103,89,175,186,75,128,112,61,106,97,117,89,82,112,100,57,82,79,153,88,137,130,124,127  <11>
85,100,103,76,166,115,134,155,153,168,121,80,90,160,100,144,145,166,138,173,150,133,157,143  <86>
88,149,175,155,143,106,220,173,93,210,105,115,128,143,120,170,207,188,85,148,97,101,93,241  <157>
115,77,93,88,119,132,55,84,158,82,134,90,84,130,104,77,58,87,164,125,162,147,165,54  <57>
52,170,196,182,90,105,170,93,82,196,94,55,60,130,79,81,196,128,122,111,120,110,105,202  <93>
62,125,124,93,154,96,184,173,105,169,100,86,102,152,102,164,190,192,83,164,107,103,108,194  <138>
89,61,170,171,84,129,94,52,128,97,120,61,54,123,83,41,63,74,179,101,161,142,151,118  <113>
shift -1: 84,129,94 => 83,128,93
size: 115,77,93,88,119,132,55,84 => 8
places <93>: 170 => 2 7
has: 115,135 => no

183,98,106,118,53,140,144,155,118,161,116,94,68,144,129,110,169,209,167,105,134,93,116,134,105,97,126,77,242,113,145,157,99,140,123,152,76,87,77,164,110,150,187,195,207,150,83,84,134 : <84>
183,98,106,118,144,140,144,155,118,161,116,94,68,144,129,110,123,209,167,105,134,157,116,134,126,97,126,77,242,113,145,157,99,104,123,152,76,87,77,164,110,150,187,148,207,150,83,84,134 : <39>
178,97,82,139,69,152,130,140,117,133,174,120,77,115,167,96,159,221,135,89,107,124,136,137,134,109,144,151,209,138,133,111,100,136,143,138,125,72,88,132,88,112,189,167,162,152,77,115,165 : <31>
loc: 143 => <31>, 35
has: 145,157,99 => yes
find: 183,98,106,118,144,140,144,155,118,161,116,94,68,144,129,110,123,209,167,105,134,157,116,134,126,97,126,77,242,113,145,157,99,104,123,152,76,87,77,164,110,150,187,148,207,150,83,84,134 => <39>
shift -1: 164 => 163
find: 178,97,82,139,69,152,130,140,117,133,174,120,77,115,167,96,159,221,135,89,107,124,136,137,134,109,144,151,209,138,133,111,100,136,143,138,125,72,88,132,88,112,189,167,162,152,77,115,165 => <31>
size: 178,97,82,139,69,152,130,140,117,133,174,120,77,115,167,96,159,221,135,89,107,124,136,137,134,109,144,151,209,138,133,111,100,136,143,138,125,72,88,132,88 => 41

98,128,28,216 = <56>
140,76,76,76 = <89>
127,128,197,128 = <33>
size: 127,128 => 2
shift +1: 140,76,76 => 141,77,77
has: 216,28,128,98 => no
has: 140,76 => yes
places <89>: 76 => 2 3 4
places <56>: 216 => 4

137,73,108,182,142 = <10>
233,33,33,233,33 = <129>
131,51,89,190,102 = <116>
32,186,78,217,186 = <46>
places <46>: 32 => 1
shift -1: 182 => 181
places <129>: 33 => 2 3 5

124,42,229,115,126,83,106,130,150,145,157,95,127,126,139 = <8>
154,89,120,131,137,122,120,121,129,133,121,125,115,141,119 = <3>
124,226,117,134,99,157,146,134,147,107,122,125,140,122,122 = <130>
124,42,229,115,126,83,106,130,150,145,124,95,145,126,139 = <95>
shift +1: 226,117,134 => 227,118,135
size: 154,89,120,131,137,122,120,121 => 8
places <95>: 126 => 5 14

157,216,204,98,75,180,117,95,95,62,106,156,65,147,189,109 -> <9>
219,226,159,213,179,103,221,198,39,175,162,117,58,67,170,185 -> <136>
205,163,82,171,156,68,60,105,92,122,175,206,113,90,55,51 -> <127>
98,79,155,176,153,147,228,190,74,179,141,77,96,115,195,222 -> <105>
140,227,247,82,69,198,161,118,77,73,88,148,55,146,228,166 -> <13>
116,37,97,187,192,81,122,147,141,194,156,127,173,86,68,111 -> <54>
196,218,155,134,134,129,113,123,32,89,147,186,31,79,150,87 -> <111>
113,166,217,113,85,197,210,178,39,116,56,64,36,141,229,194 -> <168>
has: 173,86,68,111 => yes
loc: 205 => <127>, 1
has: 147,65 => no
loc: 96 => <105>, 13
size: 98,79,155,176,153,147,228,190,74 => 9

89,137,67,189,172,150 : <179>
129,139,149,132,143,90 : <184>
242,183,197,197,148,107 : <205>
179,171,112,221,111,102 : <38>
176,152,112,162,73,114 : <201>
56,99,27,148,101,169 : <48>
149,117,62,114,70,177 : <164>
113,124,101,151,99,198 : <4>
194,135,104,100,70,182 : <69>
178,149,158,131,111,115 : <173>
147,138,58,177,57,119 : <27>
places <27>: 57 => 5
loc: 129 => <184>, 1
loc: 198 => <4>, 6
shift -1: 176 => 175
has: 179,171 => yes
has: 152,176 => no
shift +1: 112,162 => 113,163

